[[-17 -29  11  -6  -7]
 [ -4  15  10   6 -20]
 [ 48  35 -47  -7 -46]]
=>
[[-29  11]
 [ 15  10]]

[[ -1  25 -15  43   5]
 [ 13 -24  14 -38  11]
 [-10  24 -16  41  -5]
 [  1 -27  14 -44  -3]]
=>
[[ 25 -15]
 [-24  14]]

[[ 0 38 23]
 [39  5 22]
 [36 30  3]
 [43 14  8]]
=>
[[38 23]
 [ 5 22]]

[[-52 -10 -32]
 [-52  24 -13]
 [-51  -8 -32]
 [-51 -17  44]
 [-52  36 -30]]
=>
[[-10 -32]
 [ 24 -13]]

[[ -2  -3   1]
 [  8 -10   3]
 [ 44 -46  16]
 [ 28 -31   7]
 [ -4   5   4]]
=>
[[ -3   1]
 [-10   3]]

[[-19   9 -25]
 [-17   9 -21]
 [-16  11 -20]
 [ 11  45  -8]
 [ 35 -29  13]]
=>
[[  9 -25]
 [  9 -21]]

[[-28  42  18]
 [ 32 -52 -19]]
=>
[[ 42  18]
 [-52 -19]]

[[  0  53  16]
 [ 13  24  40]
 [-52  -7  11]
 [  9  -1  24]
 [ 27 -56 -13]]
=>
[[53 16]
 [24 40]]
---
[[-42  52 -32 -52 -42 -42 -42 -51 -51]
 [-43 -35 -31 -51 -44 -43 -45 -54 -54]
 [-51 -33 -30 -39 -50 -49 -47  53  53]
 [-37 -52 -49 -36 -35 -32 -41  52  52]]
=>
[[-51 -33 -30 -39 -50 -49 -47  53  53]
 [-43 -35 -31 -51 -44 -43 -45 -54 -54]
 [-42  52 -32 -52 -42 -42 -42 -51 -51]
 [-37 -52 -49 -36 -35 -32 -41  52  52]]

[[ 48 -13 -33  12 -16]
 [  3  33  15 -15 -16]
 [-14  31  -6 -23  -8]
 [-28  32   2 -33 -44]]
=>
[[-28  32   2 -33 -44]
 [-14  31  -6 -23  -8]
 [  3  33  15 -15 -16]
 [ 48 -13 -33  12 -16]]

[[ 16 -10  -1  19  25  30  12  24   7]
 [ 25  31   6  -3 -14 -23 -17   7 -15]
 [  1 -27  -9 -32  11 -14   4   6  20]
 [ 24  32   6  39  51   5  22  16 -28]
 [-29   6 -24  -7 -21 -43 -29 -16 -14]
 [ 36   3 -11   0   2  -4 -20  46  14]]
=>
[[-29   6 -24  -7 -21 -43 -29 -16 -14]
 [  1 -27  -9 -32  11 -14   4   6  20]
 [ 16 -10  -1  19  25  30  12  24   7]
 [ 24  32   6  39  51   5  22  16 -28]
 [ 25  31   6  -3 -14 -23 -17   7 -15]
 [ 36   3 -11   0   2  -4 -20  46  14]]

[[ 19  24   5  -7  -2  -3  17   7  41  11  -9  -4]
 [-23 -30  11  44  30  19  28  -8 -16  16   8  23]]
=>
[[-23 -30  11  44  30  19  28  -8 -16  16   8  23]
 [ 19  24   5  -7  -2  -3  17   7  41  11  -9  -4]]

[[ 17  -7   4   6  16  29  19]
 [ -2  11   8  12   6  21  28]
 [ 19 -26  10  -4  14  44  33]
 [ -6   9 -16  12  -2  -3  -9]
 [ 15 -16  -7   4  13   2 -27]
 [ 10  11  16  13  18  27  30]]
=>
[[ -6   9 -16  12  -2  -3  -9]
 [ -2  11   8  12   6  21  28]
 [ 10  11  16  13  18  27  30]
 [ 15 -16  -7   4  13   2 -27]
 [ 17  -7   4   6  16  29  19]
 [ 19 -26  10  -4  14  44  33]]

[[ 36 -24  46 -18  -2  48]
 [ 25 -29   2 -15  52  38]
 [ 31  -8 -36 -21 -27 -46]
 [-10 -12 -49 -46  -8 -32]
 [  1 -17  18  51 -31 -29]]
=>
[[-10 -12 -49 -46  -8 -32]
 [  1 -17  18  51 -31 -29]
 [ 25 -29   2 -15  52  38]
 [ 31  -8 -36 -21 -27 -46]
 [ 36 -24  46 -18  -2  48]]

[[ 41  52 -34  39 -35  51]
 [ 29  24 -15  15  36  11]]
=>
[[ 29  24 -15  15  36  11]
 [ 41  52 -34  39 -35  51]]

[[ 19  16  27   0 -16   9  20  23  19  29]
 [ 25  17 -23  -7  21  29  19  24 -10   6]
 [-29 -22 -35  40  29 -24 -22 -22  32   0]]
=>
[[-29 -22 -35  40  29 -24 -22 -22  32   0]
 [ 19  16  27   0 -16   9  20  23  19  29]
 [ 25  17 -23  -7  21  29  19  24 -10   6]]
